rotation ticks, each row followed by its count of ticks:
The counts run from 0 to 133.
[ 14   6   8  -2  -7   6 -10  -1   5  -2 -10   2  11  -1   5   8  -7  10
 -17   3 -20   7   3 -17  -3  12   8   0   8   3  10   7 -14  10  -4  14
   4   6   8 -12   4  -3  22  11]	39
[ -3   9  -5  30   1  -7   0   1   5   3 -12  -2   1  18  -5   2 -20   1
  -1  -4  -8  11  29 -17   5  -6   0   0   3  -8  -2   4   6 -11   1   2
  -5 -11  -9   0 -15   4   0  -9]	90
[ 28  18  -1  -1   5  -4  12  -5  -1 -12  14  -5  -1   5   8  -1   3 -10
 -13   6 -14  -8  -4 -11 -18   8   1  -8  12  -5   2  -9 -12  -6   9  14
  13  -7  10   2  10   1   1  -6]	59
[ 14  16  -4   6  -8  -1  -3  11  23   8  -4  10  15  -6  11 -11  -3   9
   1   8   0  16  -9   1 -15  15   3  -4  -3  -8   1   4  -7  -6  -8   5
   4  -3  -6  -4  19 -12 -11   0]	112
[  1   7   1  -1  -8  -7  -6  -4   3   0   3   3  25  -1  13  -4   7   3
  -1   9 -10  22 -15 -11 -12  14  -2   7  10  12 -11  11  -8  16  -3  -4
   2   8  -8   0  -5 -10  14   6]	119
[ 10  -7   3  15  -9  -1  -6   7  11   5 -15   1  20   6  13  -1  -8  16
  10  11  -8  28  13  -6  -7   6  -6   7   9   2  -9   2  -1  -2   5   9
   4  -2 -11   5 -10  -8  11   3]	105
[  3   3  -2  27  -3  -2  -4  12   9   3 -19   1   1  11   0   3 -18   6
  -2   0  -7  15  21 -18   4   3   7   4   4 -13  -6   0   4 -11   6   6
  -7 -10  -5   6  -4  10   3  -3]	91
[  1  -3 -10  -4   2   2   5  -8   4 -17 -15   0   7   2 -15  17  -4   0
   0  -7  -4 -15   5  13   2  -2   1   7  12  11  -5  11 -11   1 -11   9
  23  14   0 -15 -11   0   6 -13]	50
[  8  13   9  -8  -1  15  -1 -10   3  -5  -2   8  15  -6   1 -17  -1   8
  -6  -5 -12  -5 -11 -12  -7   8  10  -4  -2  15   9   6 -15   0  -2  -1
  -3   6   5 -13  13  13  26  11]	41
[-21   4   1  17  14   5  -5  -4  11   2  18  12   8  10  -3 -15   0  -8
   0   0  -4   4  12 -16  -5 -10   1  -7   3  10  -9   7   9  12   2 -19
   2  -1 -17   8 -11   2   8   0]	9
[  0   9 -13  22  16   4   6  -5   0 -11  -5   3  -5  17 -18   2 -15  -5
   2  -5  -4 -16   9  -9   3 -11  -3  -3  -4  -5  -8  -3  -1  -8  16  -1
   6  -8  -2   7   1  18  -8 -10]	76
[ 10   8 -20   9   2  -1  -8   3  16   4   1  12   0   7  -9  21  -6  -1
 -12   0 -10  -8  -7   4 -16   4  -4  -2   6   8   0  12  -5  16  -1   4
  19  12   0  -5   0 -14 -12  -7]	130
[ -4   2 -12   2 -10   3  -4  -9   2  -1 -20  11   9   1  -8  18 -10   1
 -16  -9 -15  -4  10  -6  -4   7   6   0   4   7  15   8 -12   2 -21   4
   4   6  -5 -21  -5   1  10   2]	37
[ -4   9   4   6   1   0   3  13  -2  -4   6  -4   7   0  -1 -12   8  -9
  10  13   3  23  30  -4   0   8  -3   3   3  -9  -4 -13   2 -15   9  11
   4  -4 -10  11   6   0  14 -11]	86
[ -1  -9   4  17   9   7  -6  -4  14   5  -7  21   8  15 -10   6  -1  14
 -12  -3 -25  -2  17 -10  -4  -6   1   0  -4  14   6   6  -1  14  -4  -7
   3  -1  -1  -5  -4  -1   7   5]	24
[ 10   0  -7  -4  -9   3   4  -2  -1 -16 -22   0  12   1 -14  26   0  -3
  -6  -5  -7  -4   3   8  -3   4   5  14  12   3  -2   6 -14   3  -6  16
  20  12   5  -5  -3  -3   7 -11]	51
[ 14  19 -10   3   9  -1   4   4 -12  -2   5  -6  -5   4  -5  -3 -10 -14
   9  12  -2   8   5  -9  -8   4 -11   3   1  -3   1 -15  -3 -10  26  10
   1  -1  -6  10   8  13  16  -9]	73
[-13  13   2  10   2 -12   6   1  -1  -2   0  -5   0   9 -25   1  13  -4
  10  -8  -5  -1  32   0   6  -4  -4  18  -5   3  -7  -4   7 -11 -10  -4
  -4  -6   2   8   8  -2  -7 -14]	83
[ 13  19  -5  11   0   1  11   9  -8  -7   1  -5 -11  14 -18  12   2  -7
  -3  -3   6  12  18  -2  -4   5  -2  16  -2  -2   7  -7  -5 -10  20  13
   4   7  11   2   0   6   8 -18]	71
[ -3   3  -5 -14   0   8  -9   7  12   2   0   6  15 -17  10  -4  -8  -2
   0  11  -5   4  11   8  -2   4   3 -14   9   4  10   4  -6  -5 -17  12
  19   2 -22 -17   3  -4  22   1]	34
[  2   5 -10 -22   9   1   7 -10   0 -12   1   4  15 -14  -1  -4  -4  -7
   5   8 -10 -13 -11  13   2  -2  -3   0   9  20  -9   2 -11  -6 -11   2
  22   4 -13 -11   4   7  12  -7]	48
[ -2  12   4   0  -5   1  -4 -10   7  -2   9   1  24  -1  11 -15   2   4
   8   2  -3  13 -16  -9  -8   5   0   5  12  17 -10  17  -4  13  -1  -7
   3  12  -8  -4 -11  -9  19   9]	120
[ -1   9   0   2   8  -5  -1  12   9   6   4   7  17  -3   8  -8   8  10
  11  22 -15  26   9   4   9  16 -10   5  -8   5  -7  -5   2  -5  -3  -1
  -4  -6  -4  -1  21  -5  -3  -5]	99
[  7   5  -5   6   6   9 -14  24  16  19   1  17  -4   0  -4  13  -6   1
  -8  15  -9  19  19   5  -1   6   0  -2  -5   6  11   6   5   3   3  13
   6   5  -7  -8   8  -8   7  -2]	19
[ 12  11  10  -7  -2  15  -9  -1   4  -6  -1   1  19  -5   7  -6  -4  11
 -11   2 -14   5  -9 -17  -7  14  12  -4   4   8  11   6 -15   6  -2  11
   0   6   8 -11  11   4  25  15]	40
[  4   4  14  -2  -6   1  -9  20  17  23   0  -3   2   2   0   1   0  -4
  -2  11  -6  15   7 -14  -4  -3   9  13  14  12 -10   9  17   2   3  -1
  -5  -5 -17  17   0  -3  12   1]	13
[  9  -6   6  -3  -6   2  12  10  22   9 -12  12   6  -1  -7   3   9   6
 -12  -3  -7   4  15  11  -7  -7  11   4   3  10   7   2   2 -13 -25   4
  13  -4  -8  -6   1  -5   2 -11]	31
[  1  10  16  -5   1   7 -12  19  22  20   9  -4   2  -5  -1 -16  -1   1
   8   9   2   9   8  -8   0  -7  12   5   5  13  -7   9  15  -2   4   0
  -1   3 -18  10   3  -2  17   2]	14
[ -3   4  -7  17  -5  -4   3  -2  13  -8  -6  20  21   8   1   9  10   3
 -15  -3 -11  22  -6  -3 -11  16   5   5   3   2  -9  12  -9  13 -11  -6
   8   5   1  -7  -5 -11  -8  -6]	117
[-19  -2   6  21   7   4  -1  -1  14   2   4  17   3  16 -13  -7   0  -6
  -7  -8  -3   2  12 -17  -3 -15   7   2   4  11  -9  11  12   9  -2 -19
  -2   0 -13   9 -18   2   3  -4]	10
[  9  17 -15  -3   6  13  -2   5  16   5   6  13   4  -8  -3  -8 -11  -4
   9  -1  14  -5 -23  11 -16  -2   0 -11   0   9   0   8  -5  -4   0   2
  15  16 -14  -7   3   1   5  -3]	127
[ 23  14  -2  13 -10  -1  -2  12  29   9  -7   7   7   3   6  -4  -5  17
   1  -1  -1   8   3   2 -12   8   4  -2  -2  -8   2   7  -4  -8 -13   9
   2  -3   4  -4  11 -15 -13  -2]	111
[  5  23  -3  10   0  -1   8  -1  -8  -8   6 -14 -11  16 -22   8  -1  -9
   4 -12   6  -1  20   1   6  -3   0  15   2   3   5   1   2  -8   9   7
   5  11  10  -8  -8   2   9 -15]	70
[  6   5  -4  12   9  -9  -4   8   3  -3 -11  -5  -1  10 -12  10  -6  -3
  -2   8 -20 -10   7 -18  -2   1  -2  10   2  -2 -14  -3   1  -3  14   3
  -1 -16   0  24  15   9 -14  -9]	78
[-10   7 -13  19   4  -6   1  -7  16  -8   1  20  20   9   0   1   2   5
  -9  -8  -8  11  -1   2  -4   6   2  -3  -1  -1  -6  15  -7  12 -16 -13
  11   5   0 -19  -5 -13 -12  -8]	116
[-18  15   5   2  11   4  -6   4   3 -11   4 -11   9  -4 -17 -14   7   0
  18  -1   1 -13  15  -4  10  -4   1   8  -2   2 -16   0   1  -4   8  -7
   1  -5  -2  17  21   9  -2  -5]	81
[  1  12   5   9  -1  -7   5  12   0  -1   6  -7   4   7  -5  -2  11  -4
   4   8  -1  23  35   1   1   8  -7  10   4  -9  -2 -11   6 -10   6  11
   3  -7  -1   9   9  -9   0 -14]	85
